In the data rows, the value 128 means zero.
Some points, each followed by its number:
tensor([149, 132, 103,  97, 111, 125, 140, 141]) 0
tensor([175, 143, 127,  91,  69,  79,  89, 162]) 1
tensor([157, 152, 117, 113,  98,  94, 110, 151]) 2
tensor([139, 143, 143, 130, 109, 103, 106, 138]) 3
tensor([143, 125, 133, 106, 131, 124, 133, 172]) 4
tensor([132, 138, 130, 126, 142, 141, 154, 114]) 5
tensor([106, 153, 150, 157, 157,  79, 140, 101]) 6
tensor([108,  95, 115, 135, 121, 121, 105, 126]) 7
tensor([151, 117, 109, 107, 108, 114, 116, 161]) 8
tensor([135, 127, 107, 113, 102, 141, 113, 127]) 9
tensor([145, 152, 153, 118, 106,  99, 100, 150]) 10
tensor([137, 127, 113, 122, 132, 142, 153, 117]) 11
tensor([ 94,  99, 116, 135, 144, 168, 137, 117]) 12
tensor([ 93, 101,  89, 146, 142, 130, 131, 127]) 13
tensor([118,  78,  83, 110, 100, 116, 102, 146]) 14
New points follow, each followed by the numbers of its three nearest points above, looking only along the 2 directions in which the numbered points spread most, nearest first.
tensor([142,  80, 109,  98, 135, 134, 149, 129]) 7 9 13
tensor([130, 136, 174, 129, 122, 149, 109, 120]) 5 11 3
tensor([104, 147, 144, 153, 141, 111, 115, 124]) 5 6 11
tensor([147, 126, 135, 112, 103, 105, 104, 150]) 2 4 8
tensor([123, 104,  72, 126, 123, 161, 149, 117]) 13 12 7
tensor([ 94, 132, 147, 147, 159, 166, 138, 108]) 5 12 11
tensor([145, 124, 101, 106, 112, 151, 133, 139]) 9 0 7
tensor([143, 158, 140, 117, 106,  89,  99, 152]) 10 2 3
tensor([143,  91,  87, 102, 128, 181, 155, 149]) 14 7 13
tensor([129, 127,  97, 117, 123, 161, 142, 132]) 7 11 13
tensor([153, 138, 149, 114, 100, 144, 108, 131]) 4 3 0
tensor([158, 143, 147,  98, 116, 113, 118, 178]) 2 10 3
tensor([102, 128, 137, 144, 147, 166, 131, 110]) 5 11 12
tensor([ 89,  97, 141, 151, 117, 107,  84, 105]) 11 5 7
tensor([175, 130, 143,  94, 134, 123, 161, 139]) 3 4 10
tensor([153, 115, 127, 101, 129, 135, 141, 178]) 0 9 4
tensor([151,  85,  99,  87, 122, 179, 150, 162]) 14 7 9
tensor([161, 118, 137, 102,  99, 109, 103, 163]) 2 8 0
tensor([102, 134, 149, 152, 130, 109, 104, 119]) 5 11 6
tensor([132, 145, 133, 132, 101, 140, 104, 111]) 4 3 0
tensor([141,  87,  84,  92, 114, 173, 144, 148]) 14 7 9
tensor([137,  92, 107, 103, 147, 104, 162, 148]) 7 9 11
tensor([125,  95, 102, 114, 140, 142, 144, 164]) 7 9 13
tensor([116, 124,  98, 141, 131, 154, 134, 101]) 13 12 11
